In the data rows, 500 means zero.
The rows trace a few hidden curves; rows on the same curve form a group. There are 2 groups.
The table:
{413, 562, 620, 510, 531, 679, 356, 603, 559, 400, 638, 673, 567, 373, 497, 434, 355, 428, 690, 599, 784, 462, 627, 200,  85, 445, 507, 669}
{587, 400, 512, 581, 556, 565, 435, 562, 634, 489, 513, 593, 490, 401, 597, 531, 504, 467, 529, 425, 620, 456, 519, 426, 438, 591, 529, 543}
{454, 564, 167, 313, 363, 188, 515, 227, 106, 712, 179,  34, 719, 516, 320, 884, 522, 545, 250, 551, 192, 468, 438, 647, 960, 220, 364, 370}
{533, 420, 716, 645, 566, 817, 387, 686, 742, 386, 599, 863, 290, 405, 614, 210, 466, 501, 771, 496, 876, 406, 574, 309,  90, 659, 624, 688}
{462, 431, 660, 551, 467, 736, 411, 560, 652, 288, 590, 714, 505, 372, 528, 347, 398, 485, 791, 576, 896, 416, 647, 206, 124, 454, 476, 655}
{376, 592, 189, 309, 329, 167, 638, 297, 138, 685, 178,  98, 707, 649, 431, 736, 462, 624, 299, 610, 175, 544, 385, 617, 948, 373, 396, 288}
{286, 523, 558, 523, 495, 580, 412, 459, 504, 552, 507, 559, 484, 452, 440, 490, 335, 494, 563, 546, 723, 427, 564, 349, 244, 418, 453, 543}
{587, 433, 706, 586, 576, 704, 452, 704, 670, 419, 556, 781, 447, 321, 606, 452, 569, 459, 570, 516, 699, 447, 552, 346, 241, 616, 662, 731}
{390, 608, 193, 286, 380, 160, 636, 201, 114, 660, 340, 100, 644, 586, 317, 664, 444, 546, 388, 478, 214, 496, 447, 721, 944, 339, 394, 285}
{342, 610, 460, 428, 425, 420, 553, 442, 341, 535, 503, 337, 571, 558, 495, 455, 494, 504, 466, 653, 471, 558, 478, 471, 615, 351, 508, 415}
{408, 503, 684, 576, 558, 739, 504, 682, 677, 405, 638, 732, 473, 404, 509, 345, 394, 353, 769, 578, 855, 469, 690, 176,  71, 393, 427, 574}
{295, 634, 322, 404, 407, 270, 584, 304, 237, 591, 404, 177, 635, 663, 321, 522, 531, 546, 489, 534, 210, 546, 449, 608, 804, 360, 418, 303}
{594, 544, 222, 346, 378, 214, 580, 293, 282, 607, 327, 180, 496, 598, 430, 791, 600, 497, 204, 458, 149, 509, 302, 752, 936, 496, 465, 352}
{513, 601, 315, 354, 361, 311, 642, 340, 348, 594, 401, 230, 530, 633, 520, 729, 576, 558, 249, 517, 179, 522, 336, 748, 967, 509, 503, 310}
{571, 469, 828, 672, 584, 915, 479, 768, 793, 199, 830, 843, 307, 416, 589, 148, 465, 423, 795, 460, 897, 479, 582, 343,   0, 692, 587, 595}
{542, 574, 283, 438, 477, 212, 543, 262, 316, 660, 303, 208, 554, 602, 534, 707, 599, 622, 264, 501, 120, 467, 414, 717, 939, 445, 432, 330}
{646, 508, 194, 364, 531, 222, 448, 416, 212, 703, 220,  21, 675, 446, 410, 887, 666, 547, 151, 435, 125, 524, 369, 750, 990, 462, 441, 466}
{584, 518, 551, 547, 488, 435, 551, 487, 548, 622, 430, 503, 472, 533, 464, 532, 528, 468, 384, 416, 407, 572, 448, 559, 543, 563, 505, 515}
{630, 519, 139, 344, 492, 164, 427, 299, 193, 812, 231,  72, 667, 489, 434, 999, 633, 672, 127, 539, 109, 436, 400, 723, 999, 475, 493, 507}
{487, 586,  73, 280, 328, 142, 436, 298,  43, 735, 208,  34, 767, 474, 209, 963, 520, 601, 266, 586, 126, 495, 469, 524, 999, 360, 482, 398}
{563, 447, 549, 545, 604, 566, 424, 513, 617, 548, 484, 606, 428, 476, 469, 495, 504, 515, 457, 518, 568, 465, 589, 426, 492, 576, 606, 618}
{504, 450, 901, 654, 605, 835, 497, 635, 866, 278, 913, 926, 318, 506, 650,   0, 447, 363, 809, 368, 878, 475, 535, 360,   2, 752, 572, 500}
{568, 539, 556, 534, 522, 522, 502, 547, 516, 458, 487, 646, 453, 471, 563, 462, 522, 516, 456, 497, 493, 528, 472, 569, 520, 563, 537, 540}
{527, 555, 255, 347, 429, 290, 591, 333, 221, 726, 236, 180, 649, 555, 443, 915, 616, 645,  75, 482,   0, 557, 409, 744, 999, 588, 493, 497}
{572, 409, 712, 577, 538, 841, 447, 716, 779, 403, 717, 794, 466, 371, 581, 364, 460, 477, 720, 437, 824, 439, 688, 316,  60, 644, 558, 657}
{584, 556, 277, 425, 380, 187, 495, 394, 258, 723, 292, 230, 615, 627, 489, 827, 664, 599, 237, 433, 160, 530, 379, 811, 986, 467, 401, 449}
{624, 452, 120, 371, 436, 255, 437, 395, 159, 833, 195, 117, 658, 432, 422, 999, 670, 622,  66, 513,  97, 564, 346, 652, 999, 475, 437, 532}
{522, 527, 342, 431, 422, 279, 644, 347, 392, 609, 423, 323, 467, 606, 509, 588, 602, 463, 336, 456, 285, 586, 384, 713, 918, 507, 418, 409}
{320, 650, 407, 425, 424, 324, 562, 384, 388, 466, 503, 275, 548, 640, 443, 526, 430, 538, 480, 565, 444, 481, 516, 585, 595, 310, 414, 357}
{433, 539, 250, 318, 452, 179, 551, 304, 337, 582, 322, 174, 634, 666, 372, 618, 502, 543, 406, 531, 242, 515, 414, 706, 873, 349, 382, 318}
{426, 433, 636, 577, 571, 765, 396, 592, 570, 404, 636, 735, 486, 368, 482, 369, 290, 460, 710, 622, 826, 425, 651, 204, 167, 471, 429, 610}
{389, 504, 488, 456, 446, 476, 475, 522, 488, 459, 412, 400, 578, 471, 482, 410, 398, 509, 560, 562, 623, 427, 551, 300, 396, 335, 444, 481}
{652, 488, 523, 447, 570, 558, 495, 499, 513, 448, 549, 549, 515, 419, 503, 480, 590, 585, 494, 388, 518, 499, 559, 454, 459, 518, 480, 634}
{472, 495, 854, 642, 592, 793, 475, 686, 824, 257, 785, 971, 255, 498, 604,  17, 386, 434, 832, 430, 974, 524, 590, 267,  69, 695, 667, 577}
{546, 459, 223, 303, 451, 169, 613, 414, 221, 690, 282, 169, 600, 610, 482, 875, 603, 629, 149, 410,  46, 496, 389, 774, 956, 474, 514, 445}
{572, 466, 463, 514, 588, 465, 559, 482, 508, 615, 466, 540, 476, 527, 509, 539, 546, 505, 362, 470, 435, 514, 366, 591, 599, 502, 505, 476}
{394, 558, 477, 397, 507, 337, 592, 364, 325, 535, 497, 349, 608, 608, 362, 531, 454, 464, 503, 544, 342, 477, 415, 526, 605, 355, 403, 387}
{548, 472, 659, 614, 579, 729, 321, 668, 675, 373, 459, 802, 450, 320, 569, 437, 514, 472, 608, 505, 705, 524, 546, 376, 257, 564, 647, 648}
{588, 412, 809, 651, 562, 928, 421, 613, 827, 382, 750, 940, 335, 451, 672, 109, 511, 441, 748, 470, 821, 477, 575, 315,   0, 685, 598, 581}
{580, 472, 660, 671, 545, 751, 431, 662, 647, 396, 581, 805, 345, 338, 566, 436, 524, 564, 628, 517, 842, 462, 541, 322, 237, 591, 545, 815}
{304, 517, 803, 634, 553, 718, 454, 610, 751, 250, 810, 758, 424, 389, 519, 129, 317, 415, 894, 566, 929, 436, 640, 189,   0, 410, 516, 614}
{511, 488, 771, 662, 637, 901, 496, 749, 847, 261, 848, 960, 287, 515, 631,  41, 394, 439, 859, 467, 934, 492, 537, 386,   0, 652, 613, 563}
{392, 506, 202, 279, 392, 168, 546, 234, 159, 618, 382,  99, 600, 650, 409, 696, 500, 550, 401, 552, 170, 559, 339, 600, 846, 381, 322, 283}
{622, 396, 556, 577, 530, 686, 410, 590, 711, 458, 551, 692, 445, 403, 456, 503, 533, 557, 510, 487, 673, 462, 633, 336, 310, 616, 540, 586}
{557, 520, 223, 319, 446, 206, 650, 348, 314, 706, 419, 121, 628, 580, 551, 742, 540, 512, 158, 521, 173, 627, 330, 800, 939, 508, 495, 388}
{523, 363, 678, 612, 601, 699, 413, 615, 709, 387, 568, 777, 437, 355, 535, 432, 542, 447, 574, 443, 788, 493, 589, 302, 212, 619, 524, 651}
{343, 538, 305, 422, 471, 221, 548, 394, 292, 506, 384, 251, 555, 604, 429, 524, 427, 539, 466, 621, 236, 473, 455, 609, 739, 345, 480, 277}
{175, 517, 808, 635, 563, 763, 455, 591, 786, 189, 833, 882, 375, 648, 482,  30, 269, 419, 859, 609, 999, 454, 561, 331,   0, 447, 471, 556}
{588, 534, 572, 555, 542, 535, 423, 607, 515, 480, 563, 668, 429, 465, 510, 416, 599, 569, 476, 562, 610, 436, 551, 474, 379, 571, 464, 530}
{670, 440, 246, 336, 487, 229, 442, 321, 226, 728, 272, 122, 608, 556, 380, 890, 535, 599, 133, 467, 112, 570, 407, 650, 999, 488, 465, 437}
{502, 485, 775, 653, 574, 820, 391, 658, 728, 274, 603, 766, 372, 426, 613, 293, 439, 532, 672, 548, 847, 495, 602, 323, 114, 612, 584, 734}
{531, 469, 784, 649, 609, 831, 433, 720, 789, 387, 663, 935, 396, 387, 624, 246, 442, 436, 645, 476, 831, 463, 581, 338,  34, 617, 569, 663}
{421, 585, 453, 504, 485, 400, 504, 371, 331, 558, 436, 334, 543, 618, 421, 544, 493, 447, 517, 586, 459, 467, 481, 511, 538, 461, 464, 355}
{566, 477, 460, 510, 512, 474, 491, 498, 479, 566, 419, 537, 469, 566, 518, 516, 514, 447, 453, 476, 449, 507, 427, 607, 575, 519, 534, 456}
{346, 502, 667, 528, 590, 793, 530, 572, 707, 292, 704, 812, 455, 371, 588, 212, 345, 431, 870, 569, 848, 402, 726, 229,   0, 399, 509, 613}
{598, 437, 638, 586, 554, 620, 404, 629, 602, 461, 549, 624, 537, 409, 528, 490, 536, 494, 565, 500, 598, 464, 551, 447, 334, 564, 548, 687}
{497, 422, 765, 686, 643, 812, 443, 690, 741, 347, 704, 900, 442, 331, 544, 283, 482, 459, 755, 457, 879, 439, 604, 265,  98, 657, 542, 727}
{327, 540, 732, 615, 462, 772, 489, 667, 782, 321, 805, 852, 372, 519, 575,  97, 287, 416, 829, 536, 918, 435, 653, 273,   0, 468, 517, 538}
{395, 523, 626, 530, 465, 781, 419, 566, 631, 403, 583, 755, 471, 397, 483, 336, 372, 476, 715, 530, 812, 414, 644, 172, 110, 446, 476, 550}
{414, 565, 347, 304, 438, 265, 611, 254, 226, 644, 388, 222, 599, 716, 362, 641, 510, 539, 447, 510, 207, 472, 432, 658, 771, 385, 389, 278}
{609, 440, 183, 421, 429, 252, 590, 352, 223, 653, 198, 171, 605, 582, 372, 881, 667, 555, 207, 394, 135, 561, 398, 765, 999, 517, 504, 420}
{657, 453, 716, 620, 573, 735, 490, 690, 717, 385, 544, 762, 476, 308, 585, 367, 421, 505, 675, 491, 748, 482, 611, 287, 199, 562, 635, 686}
{458, 414, 728, 735, 528, 850, 349, 734, 675, 488, 579, 799, 385, 325, 609, 418, 529, 528, 619, 494, 699, 576, 635, 273, 170, 661, 603, 691}
{571, 455, 430, 480, 504, 377, 574, 394, 510, 607, 470, 363, 505, 682, 452, 593, 571, 544, 387, 449, 374, 526, 458, 742, 714, 536, 521, 474}
{463, 371, 925, 765, 599, 893, 566, 687, 853, 187, 950, 970, 266, 630, 627,   0, 459, 369, 912, 504, 946, 539, 562, 435,   0, 676, 601, 520}
{650, 459, 690, 595, 579, 789, 413, 647, 647, 409, 590, 693, 444, 342, 573, 506, 492, 534, 531, 522, 701, 463, 562, 419, 335, 570, 579, 662}
{549, 506, 275, 415, 469, 211, 566, 363, 332, 612, 404, 203, 481, 639, 508, 702, 537, 476, 225, 468, 138, 479, 304, 785, 884, 425, 407, 321}
{617, 405, 617, 574, 570, 684, 397, 639, 524, 529, 517, 662, 488, 360, 523, 405, 496, 532, 598, 390, 603, 500, 592, 374, 447, 583, 588, 621}
{537, 421, 695, 651, 507, 805, 357, 645, 709, 414, 549, 744, 477, 289, 561, 416, 457, 498, 667, 416, 730, 491, 543, 341, 243, 566, 584, 557}
{406, 579, 182, 303, 387, 139, 530, 262,  98, 710, 276,  26, 611, 587, 399, 871, 627, 561, 279, 593,  92, 504, 404, 668, 993, 257, 397, 326}
{555, 505, 386, 443, 466, 306, 590, 420, 429, 653, 395, 266, 483, 665, 538, 595, 530, 582, 333, 483, 218, 483, 353, 686, 764, 524, 472, 367}
{552, 541, 236, 383, 430, 280, 548, 321, 275, 723, 184, 137, 638, 504, 458, 811, 598, 543, 123, 458, 168, 555, 386, 732, 904, 451, 425, 332}
{546, 510, 229, 371, 404, 185, 503, 330, 182, 761, 143, 159, 656, 460, 402, 992, 565, 641, 160, 460,  31, 517, 398, 721, 999, 515, 500, 443}
{541, 529, 829, 699, 639, 908, 434, 663, 824, 294, 752, 904, 397, 401, 649, 162, 432, 399, 742, 428, 916, 475, 591, 295,  59, 572, 658, 653}
{567, 438, 577, 583, 516, 634, 306, 608, 591, 370, 504, 686, 436, 353, 577, 428, 553, 528, 495, 441, 619, 475, 612, 303, 375, 580, 496, 587}
{514, 537, 405, 435, 439, 347, 583, 434, 461, 557, 414, 358, 410, 557, 434, 596, 582, 489, 395, 459, 308, 587, 375, 690, 788, 490, 398, 384}
{398, 476, 652, 523, 528, 718, 438, 565, 709, 306, 645, 670, 562, 411, 525, 304, 363, 422, 808, 626, 867, 395, 619, 175,  31, 399, 483, 602}
{575, 557, 339, 407, 459, 262, 588, 340, 329, 547, 466, 240, 542, 648, 443, 647, 660, 539, 326, 459, 209, 477, 374, 722, 844, 544, 484, 330}
{517, 447, 551, 489, 533, 481, 522, 526, 540, 561, 520, 506, 434, 527, 539, 506, 498, 529, 397, 455, 479, 499, 526, 503, 591, 575, 497, 456}
{544, 521, 379, 488, 486, 333, 580, 420, 448, 500, 418, 348, 451, 540, 519, 556, 628, 551, 357, 487, 225, 518, 421, 717, 788, 509, 538, 411}
{281, 518, 782, 620, 620, 764, 554, 601, 764, 294, 905, 871, 366, 591, 530,   0, 327, 322, 999, 565, 971, 537, 675, 306,   0, 455, 472, 392}
{551, 456, 438, 470, 447, 322, 554, 437, 427, 628, 488, 417, 513, 584, 541, 515, 594, 486, 371, 419, 324, 541, 375, 717, 715, 488, 507, 453}
Some new rows, each followed by its group:
{493, 581, 109, 278, 346, 165, 516, 331,  90, 758, 163,  50, 709, 381, 319, 957, 543, 602, 251, 612, 183, 504, 404, 544, 999, 250, 361, 461} W
{393, 456, 670, 523, 556, 731, 461, 624, 675, 296, 642, 743, 451, 419, 448, 246, 300, 407, 731, 577, 881, 445, 660, 231,  46, 436, 501, 679} W
{353, 488, 435, 508, 490, 422, 513, 517, 407, 461, 512, 547, 630, 478, 354, 457, 430, 526, 550, 588, 503, 442, 554, 373, 432, 378, 477, 499} W
{603, 549, 242, 320, 430, 179, 533, 392, 198, 797, 177, 152, 615, 505, 434, 915, 610, 611, 124, 397,  96, 474, 358, 708, 999, 457, 498, 472} Y
{358, 429, 603, 513, 593, 648, 443, 604, 560, 369, 562, 593, 526, 391, 388, 375, 357, 477, 685, 577, 707, 478, 589, 223, 201, 398, 520, 640} W
{532, 618, 316, 421, 416, 250, 603, 365, 314, 647, 416, 270, 558, 571, 511, 636, 513, 501, 226, 431, 158, 547, 455, 821, 855, 560, 550, 383} Y
{574, 471, 434, 486, 503, 389, 641, 407, 491, 520, 423, 448, 554, 565, 494, 475, 627, 543, 410, 467, 412, 550, 457, 702, 640, 599, 485, 433} Y
{418, 607, 199, 421, 352, 134, 554, 343, 140, 625, 225,  51, 661, 553, 377, 868, 526, 558, 293, 623, 139, 546, 446, 698, 956, 232, 390, 272} W
{459, 503, 402, 426, 527, 294, 613, 419, 399, 591, 402, 299, 413, 576, 473, 668, 608, 504, 345, 519, 295, 642, 403, 750, 748, 557, 460, 362} Y
{645, 521, 178, 313, 383, 231, 491, 316, 177, 745,  92, 156, 610, 471, 568, 999, 710, 702, 120, 467, 119, 588, 289, 742, 999, 351, 432, 498} Y
{630, 448, 221, 298, 494, 215, 431, 368, 160, 759, 106,  68, 657, 453, 340, 999, 620, 616, 183, 376,  97, 494, 380, 734, 999, 425, 427, 537} Y
{354, 569, 316, 372, 417, 271, 556, 307, 247, 546, 398, 260, 553, 591, 460, 496, 474, 503, 469, 519, 256, 463, 438, 606, 587, 396, 397, 256} W
{379, 555, 669, 657, 607, 786, 445, 612, 711, 306, 768, 853, 447, 412, 566, 183, 380, 382, 890, 581, 783, 463, 572, 194,  20, 435, 486, 590} W
{577, 513, 315, 497, 379, 221, 639, 388, 318, 629, 382, 268, 580, 629, 493, 647, 598, 538, 345, 459, 159, 529, 416, 767, 842, 457, 390, 398} Y
{429, 580, 204, 307, 301, 136, 539, 356, 129, 681, 238,  85, 661, 509, 323, 812, 583, 554, 267, 585,  75, 407, 434, 690, 999, 287, 365, 369} W
{461, 584,  96, 270, 428, 207, 497, 280,  46, 710, 142,   8, 676, 473, 297, 928, 531, 642, 214, 597, 172, 446, 413, 578, 949, 227, 426, 462} W
{581, 414, 580, 604, 567, 765, 356, 715, 699, 405, 585, 800, 527, 290, 541, 469, 429, 415, 527, 581, 660, 476, 597, 293, 268, 521, 533, 693} Y
{512, 419, 658, 684, 532, 787, 382, 659, 697, 491, 546, 768, 422, 355, 591, 417, 470, 515, 616, 479, 751, 463, 529, 212, 219, 599, 593, 715} Y
{582, 483, 787, 584, 620, 808, 363, 711, 793, 425, 681, 804, 472, 346, 603, 327, 463, 451, 604, 503, 756, 506, 585, 286, 184, 602, 527, 621} Y
{595, 483, 535, 554, 518, 495, 464, 515, 584, 517, 504, 534, 512, 475, 518, 448, 516, 457, 465, 472, 441, 520, 488, 506, 486, 567, 545, 531} Y
{360, 536, 737, 616, 543, 740, 435, 602, 758, 239, 734, 823, 492, 461, 533,  54, 321, 395, 861, 607, 877, 463, 605, 340,   0, 495, 502, 448} W
{539, 447, 616, 643, 466, 544, 435, 624, 574, 440, 528, 599, 476, 441, 489, 501, 482, 472, 513, 503, 591, 525, 587, 458, 400, 562, 612, 568} Y
{560, 531, 430, 417, 555, 353, 567, 434, 458, 546, 494, 321, 502, 592, 541, 571, 588, 496, 370, 444, 305, 538, 417, 673, 745, 549, 517, 423} Y
{511, 524, 362, 474, 437, 293, 528, 437, 285, 546, 493, 299, 527, 649, 521, 636, 679, 454, 291, 442, 298, 599, 417, 791, 796, 421, 534, 386} Y
{447, 417, 838, 678, 635, 815, 474, 703, 841, 198, 909, 956, 256, 601, 680,   0, 375, 338, 876, 454, 946, 509, 592, 355,   0, 714, 566, 533} Y
{599, 461, 123, 363, 440, 254, 565, 370, 191, 814, 148, 124, 703, 427, 396, 999, 653, 670,  80, 397,  27, 532, 460, 582, 999, 411, 469, 582} Y
{618, 517, 437, 368, 484, 351, 634, 368, 430, 596, 465, 352, 533, 656, 554, 638, 638, 504, 382, 435, 274, 559, 479, 714, 798, 557, 480, 331} Y
{551, 499, 681, 608, 604, 637, 501, 637, 572, 437, 614, 722, 416, 362, 549, 459, 471, 523, 518, 473, 645, 513, 554, 330, 293, 561, 536, 642} Y
{496, 435, 719, 655, 604, 830, 459, 664, 847, 294, 722, 951, 395, 468, 583, 164, 412, 510, 802, 468, 910, 426, 627, 291,   0, 599, 589, 650} Y
{526, 577, 354, 383, 429, 290, 593, 363, 408, 697, 398, 237, 439, 609, 527, 644, 595, 531, 319, 439, 178, 583, 301, 802, 836, 526, 508, 388} Y
{620, 459, 189, 416, 486, 167, 515, 327, 231, 733, 186, 106, 572, 515, 399, 999, 593, 617,  92, 446,  67, 551, 407, 709, 999, 489, 446, 441} Y
{352, 617, 801, 629, 523, 750, 561, 626, 749, 165, 928, 836, 446, 537, 536,   0, 364, 355, 999, 597, 978, 471, 699, 262,   0, 462, 505, 433} W
{511, 422, 850, 631, 619, 881, 509, 708, 843, 299, 767, 907, 270, 565, 696, 127, 414, 389, 749, 465, 890, 486, 599, 333,   0, 656, 608, 586} Y
{448, 572, 156, 279, 412, 120, 635, 243, 157, 631, 298,  22, 657, 689, 353, 765, 522, 541, 337, 569,  98, 557, 423, 672, 909, 257, 397, 263} W
{493, 591, 260, 432, 500, 129, 619, 326, 351, 636, 322, 234, 513, 610, 440, 796, 601, 495, 187, 474,  91, 547, 374, 804, 950, 489, 374, 372} Y
{564, 435, 813, 627, 525, 807, 414, 658, 709, 418, 580, 833, 387, 292, 619, 331, 428, 433, 684, 438, 809, 512, 539, 348, 157, 670, 587, 671} Y
{498, 474, 368, 416, 435, 257, 567, 376, 387, 520, 438, 355, 469, 656, 497, 600, 590, 518, 336, 501, 287, 550, 362, 783, 790, 557, 437, 343} Y
{572, 429, 545, 593, 544, 624, 494, 614, 605, 448, 520, 690, 472, 451, 562, 481, 538, 433, 518, 361, 624, 563, 583, 399, 410, 617, 535, 626} Y
{409, 494, 717, 557, 527, 771, 395, 637, 687, 353, 661, 737, 462, 377, 475, 181, 392, 395, 862, 597, 889, 476, 632, 210,  27, 420, 524, 645} W
{531, 490, 782, 667, 600, 796, 551, 725, 894, 248, 820, 995, 284, 562, 652,  31, 373, 337, 890, 469, 971, 511, 541, 428,   0, 662, 635, 525} Y
{545, 483, 774, 687, 581, 802, 360, 708, 737, 352, 678, 903, 403, 369, 614, 322, 482, 415, 690, 449, 795, 469, 615, 252,  41, 647, 597, 660} Y
{523, 482, 832, 660, 572, 875, 402, 734, 788, 324, 615, 799, 392, 395, 607, 230, 428, 397, 689, 529, 807, 480, 527, 323,  94, 648, 592, 666} Y
{566, 595, 276, 304, 432, 200, 528, 373, 283, 631, 289, 156, 502, 535, 488, 808, 652, 575, 168, 478, 133, 558, 364, 725, 955, 472, 506, 446} Y
{426, 602, 232, 425, 443, 212, 654, 274, 268, 567, 388, 203, 656, 667, 364, 629, 432, 456, 315, 501, 202, 509, 437, 669, 788, 279, 367, 319} W
{587, 369, 640, 585, 549, 681, 493, 606, 562, 438, 591, 674, 413, 373, 564, 437, 482, 463, 555, 488, 581, 493, 518, 396, 346, 561, 535, 630} Y
{576, 388, 802, 670, 550, 801, 489, 695, 815, 332, 802, 875, 405, 439, 682,  97, 437, 436, 774, 459, 867, 461, 607, 376,  53, 682, 588, 645} Y
{508, 429, 744, 683, 563, 824, 432, 692, 708, 391, 592, 872, 373, 363, 640, 375, 443, 520, 644, 486, 825, 476, 587, 298, 230, 587, 656, 750} Y
{585, 549, 390, 472, 483, 361, 579, 411, 424, 524, 482, 450, 499, 635, 522, 525, 573, 451, 396, 494, 297, 539, 482, 666, 704, 550, 449, 385} Y
{362, 547, 541, 392, 482, 472, 479, 388, 447, 509, 513, 387, 601, 565, 353, 415, 455, 501, 579, 553, 465, 383, 545, 580, 507, 367, 410, 439} W
{573, 562, 384, 353, 398, 278, 543, 343, 327, 630, 390, 231, 493, 603, 454, 577, 636, 534, 302, 469, 239, 607, 421, 779, 897, 531, 427, 383} Y
{424, 521, 565, 529, 465, 635, 415, 599, 561, 412, 565, 554, 517, 424, 371, 428, 432, 438, 678, 544, 690, 475, 585, 238, 217, 387, 498, 582} W
{500, 460, 826, 646, 474, 751, 484, 740, 879, 331, 823, 921, 273, 567, 727, 136, 442, 358, 803, 451, 881, 475, 523, 335,  31, 729, 575, 580} Y
{474, 475, 237, 432, 471, 263, 527, 377, 396, 584, 360, 243, 454, 666, 481, 554, 595, 547, 213, 465, 134, 622, 440, 761, 802, 510, 478, 306} Y
{446, 444, 779, 638, 558, 743, 460, 690, 866, 330, 695, 838, 367, 378, 639, 227, 498, 440, 667, 489, 866, 494, 639, 291,  48, 670, 550, 611} Y
{402, 565, 513, 496, 483, 377, 442, 486, 467, 457, 567, 474, 466, 476, 433, 412, 470, 526, 626, 606, 663, 482, 484, 452, 356, 417, 464, 437} W
{534, 560, 425, 522, 509, 328, 571, 425, 461, 515, 421, 337, 485, 668, 606, 544, 559, 501, 437, 434, 261, 529, 312, 734, 716, 515, 499, 437} Y
{550, 438, 797, 680, 619, 844, 457, 719, 926, 302, 826, 985, 328, 540, 598,  69, 467, 356, 838, 489, 943, 486, 489, 363,   0, 673, 694, 531} Y
{582, 491, 294, 355, 461, 249, 591, 359, 265, 700, 301, 204, 594, 532, 481, 860, 592, 620, 208, 477, 102, 600, 395, 760, 999, 430, 474, 387} Y
{573, 530, 422, 530, 479, 406, 522, 437, 464, 509, 476, 519, 451, 577, 493, 503, 584, 576, 347, 361, 336, 586, 399, 705, 660, 572, 538, 396} Y
{563, 338, 790, 576, 609, 807, 407, 725, 785, 360, 595, 820, 408, 300, 584, 386, 440, 474, 723, 472, 773, 470, 644, 191, 158, 667, 601, 714} Y
{568, 517, 529, 488, 447, 368, 572, 550, 537, 589, 440, 407, 474, 565, 485, 537, 487, 552, 384, 490, 437, 591, 494, 655, 613, 591, 467, 429} Y
{339, 654, 224, 348, 462, 159, 607, 333, 325, 522, 386, 204, 618, 626, 371, 544, 480, 451, 506, 516, 292, 488, 443, 616, 719, 335, 405, 298} W
{380, 542, 501, 381, 458, 400, 593, 352, 496, 582, 469, 430, 522, 537, 463, 463, 450, 429, 488, 539, 494, 499, 495, 454, 387, 367, 383, 425} W
{359, 581, 398, 444, 487, 344, 557, 421, 366, 584, 514, 246, 552, 622, 388, 557, 469, 429, 519, 548, 354, 536, 457, 517, 597, 267, 405, 336} W
{586, 500, 450, 559, 524, 551, 488, 510, 524, 551, 484, 495, 515, 456, 592, 503, 517, 510, 490, 469, 547, 570, 560, 457, 566, 496, 575, 454} Y
{590, 517, 542, 594, 421, 572, 456, 545, 545, 487, 523, 550, 480, 562, 555, 552, 468, 533, 465, 432, 481, 463, 542, 544, 463, 622, 525, 503} Y
{409, 452, 620, 554, 482, 783, 415, 614, 597, 423, 597, 686, 623, 340, 467, 442, 308, 541, 684, 657, 801, 422, 622, 234, 196, 495, 425, 611} W
{389, 533, 572, 449, 481, 562, 554, 522, 492, 447, 534, 526, 603, 409, 440, 467, 417, 505, 606, 566, 604, 417, 634, 332, 314, 414, 467, 476} W
{526, 398, 779, 675, 592, 847, 425, 727, 779, 342, 698, 877, 381, 451, 577, 165, 424, 457, 711, 469, 867, 436, 616, 393,  70, 624, 556, 678} Y
{403, 625, 305, 304, 410, 182, 564, 269, 224, 597, 388,  39, 592, 693, 319, 677, 521, 587, 449, 516, 172, 487, 356, 690, 736, 360, 361, 230} W
{631, 438, 655, 636, 552, 639, 465, 617, 732, 458, 567, 711, 461, 389, 593, 450, 533, 536, 558, 485, 638, 528, 536, 376, 319, 584, 572, 691} Y
{374, 499, 503, 544, 505, 572, 428, 518, 472, 455, 610, 509, 668, 520, 396, 451, 448, 475, 641, 567, 640, 393, 629, 267, 338, 372, 481, 566} W
{537, 455, 465, 498, 532, 485, 491, 494, 555, 491, 498, 557, 451, 541, 568, 465, 546, 441, 514, 530, 388, 532, 411, 617, 563, 495, 506, 505} Y
{533, 530, 276, 390, 424, 210, 612, 367, 312, 619, 367, 181, 507, 526, 445, 670, 591, 530, 203, 459, 151, 582, 370, 813, 953, 442, 520, 401} Y
{367, 439, 505, 543, 515, 614, 409, 558, 508, 410, 483, 554, 528, 414, 462, 382, 412, 458, 662, 532, 603, 469, 596, 305, 267, 440, 465, 656} W
{556, 454, 456, 447, 517, 397, 539, 429, 463, 445, 505, 424, 488, 573, 517, 540, 558, 531, 368, 409, 356, 530, 439, 540, 700, 528, 583, 467} Y
